The rows of Y fall into a few groups, which share some directions, and each row is roughly a mix of its group's hidden directions.
Y, 105 rows:
[-17 40 3 7 -5 -26 -19 -37 22 37]
[9 -3 23 -36 2 0 -23 -50 -14 33]
[14 8 0 -47 7 15 -52 1 -2 27]
[-42 34 -2 -6 19 5 1 22 46 18]
[5 -14 -5 37 -40 -1 28 34 0 -33]
[-5 25 36 -33 -41 -30 2 16 17 -3]
[-3 9 29 -39 -7 2 -44 -32 12 25]
[-16 0 -13 40 32 11 7 42 9 -33]
[4 4 -4 6 24 -25 53 29 -7 -35]
[1 27 7 -19 -23 -42 -16 -45 20 7]
[-6 -25 31 -27 -1 4 -40 -39 5 26]
[-33 44 5 -17 2 14 -19 36 -9 30]
[-12 2 32 36 -53 3 -4 3 -5 29]
[12 17 24 31 -12 -28 -53 -22 1 -7]
[30 14 27 -14 16 -33 -24 -30 -25 -28]
[-33 -23 18 11 -17 3 43 37 25 4]
[-1 20 -14 -29 34 -23 -27 -34 30 16]
[11 -21 59 -24 -23 -13 0 -28 9 8]
[5 -26 -32 23 1 42 -8 -21 -25 32]
[-18 -15 4 63 3 -29 14 -2 21 -11]
[5 -23 37 10 5 -30 15 -52 2 -18]
[28 -9 20 -23 37 -24 7 -26 -40 -12]
[-10 -5 -10 47 -7 -21 22 32 -17 -38]
[-9 -47 1 28 13 50 -7 -6 -15 13]
[37 -13 -46 6 0 17 17 -16 -40 -5]
[-20 -5 -34 45 -28 16 30 6 4 -27]
[-22 4 -17 50 22 8 16 40 12 -21]
[25 -48 10 -1 -14 43 -3 15 -28 -10]
[10 32 38 -11 -3 -10 -44 -27 20 19]
[-15 10 -24 11 57 -5 -17 31 -2 26]
[-8 47 -53 26 7 17 3 0 -4 -5]
[-15 -30 -18 -6 -26 20 -25 43 18 28]
[-23 -29 9 40 -27 10 40 18 6 20]
[29 -23 -8 -26 -15 14 24 1 -31 -46]
[-17 -3 -35 22 -10 -4 25 56 16 6]
[-26 29 33 16 -32 2 15 44 6 12]
[34 -42 -7 -1 35 -14 -35 -23 3 6]
[2 20 -26 44 3 -5 41 16 -2 -35]
[-19 -27 -7 10 -49 -1 11 44 -11 18]
[15 3 21 4 -60 -14 -4 -39 -12 -2]
[9 -9 -40 -6 56 11 3 11 -14 -29]
[10 30 -33 -17 49 13 -6 -31 -14 -5]
[-6 -10 -50 2 6 10 42 -3 -14 -39]
[-7 -12 55 18 -47 -6 7 0 18 5]
[-5 -21 -27 42 -8 32 27 5 -38 3]
[38 -24 22 -18 -35 -12 7 -19 -25 -32]
[29 -42 37 -29 -7 -25 13 3 -8 -21]
[17 -2 3 -8 -36 -3 43 34 -10 -38]
[-19 -18 -6 32 -35 33 10 -11 38 23]
[-5 15 -35 44 -23 29 13 21 26 9]
[13 -37 30 14 -37 -14 7 -27 -31 17]
[26 -9 -45 13 22 -13 17 -13 -17 -43]
[38 13 5 -57 26 -9 -17 -7 -11 10]
[-5 29 -3 -5 43 -27 40 23 -17 -19]
[-33 -15 -43 42 8 16 18 25 2 -7]
[-20 1 -37 29 -15 14 45 21 -1 -27]
[18 -26 48 -28 6 3 7 -34 -20 -22]
[-19 42 -1 -10 40 -23 -26 18 27 12]
[7 25 -18 -55 41 -9 -6 5 10 -16]
[-10 44 7 -50 30 -2 -4 -14 -16 16]
[-40 24 4 16 8 -3 22 45 17 29]
[22 8 -43 -8 6 -7 38 32 -7 -33]
[-2 -10 -54 6 47 9 3 29 -1 8]
[0 -6 7 -18 -10 20 -18 -51 -10 48]
[-23 19 15 -4 -39 7 -37 -8 39 24]
[8 18 -23 -24 -20 12 -35 -34 1 43]
[20 48 13 -37 1 13 -30 5 -28 -7]
[31 9 -7 -29 0 8 -55 -23 -25 -1]
[11 33 39 -7 5 -23 -47 15 12 -17]
[-30 10 11 26 2 6 11 43 38 -32]
[-4 11 4 9 -15 -13 53 40 -10 -32]
[-18 -20 -5 36 6 0 39 48 6 -19]
[-17 30 -1 2 -9 -36 12 -48 29 20]
[8 -32 49 0 -23 -7 34 -8 29 9]
[-11 31 23 22 -30 16 -26 7 25 40]
[-15 0 -4 26 -2 21 -37 -1 -3 59]
[42 -32 22 -31 17 -32 -5 -7 -15 -20]
[-28 -8 22 28 -2 -6 35 40 24 -26]
[-11 4 2 31 -34 -20 55 17 9 -13]
[24 -4 -34 20 -14 -17 44 23 -22 -26]
[7 -2 36 -60 -1 -19 -20 -20 4 13]
[-17 -25 27 19 41 29 -32 -21 -10 15]
[0 -14 -21 -12 -24 16 33 49 22 -27]
[-3 35 -39 -35 41 10 5 16 -13 11]
[10 -10 35 -45 43 -5 7 -23 -16 -8]
[12 25 8 -51 3 3 -40 32 -10 -2]
[6 -56 -6 33 -20 -2 15 18 -10 -30]
[-12 -16 -44 36 17 19 16 39 -5 10]
[25 17 -43 -14 -7 20 -22 46 -12 -1]
[-24 16 -9 37 11 15 -38 5 20 42]
[13 20 -25 -40 48 4 -12 18 -7 24]
[-4 -5 1 -27 -13 -28 37 -43 37 1]
[12 -8 -39 21 26 -4 40 29 -24 -17]
[-3 10 4 9 5 20 -52 -14 0 52]
[-9 35 -43 1 -5 34 -23 -34 3 14]
[20 -40 34 -10 -45 10 -6 -17 21 8]
[-12 -15 -5 47 -23 43 23 5 11 -24]
[6 -1 46 -55 20 -15 3 -3 0 21]
[-12 8 -12 -3 47 -27 36 19 -24 -26]
[-11 17 0 -46 -39 -18 35 -13 14 14]
[-31 21 -31 20 36 -15 -13 39 5 15]
[19 6 -9 -58 17 28 -16 -26 -5 20]
[12 39 -4 -35 20 -13 -49 -17 -1 5]
[-15 -7 46 8 3 -12 -10 10 52 26]
[5 5 -23 3 -57 32 5 -31 8 19]

Here is one row from each group, named. Which group is each of the other rows in?
[-24 11 -55 -7 27 33 13 -5 7 18]
T
[31 7 16 -37 -9 -7 -24 -49 -20 0]
E
[5 -38 -24 31 22 7 40 -12 -5 -31]
Z

[51 -6 -5 37 -25 4 -6 22 32 8]
T
[15 -28 -29 16 10 9 0 29 -38 -40]
Z
[-16 -4 20 0 -27 -1 -15 -37 0 57]
E
[-5 -9 31 30 -31 37 -9 23 -18 32]
Z
[20 -7 -27 28 13 -13 32 30 -24 -38]
E
[1 35 -1 23 45 19 -28 27 -22 -7]
Z
[2 21 39 27 15 -4 -27 -36 -2 -35]
E
[-4 -13 19 34 -52 -14 29 10 -15 -22]
Z
[14 32 -34 11 -19 0 11 35 -23 -39]
T
[-26 -11 -23 43 39 -7 22 28 11 -7]
Z
[-2 -23 -49 36 -8 18 4 -34 8 -19]
T
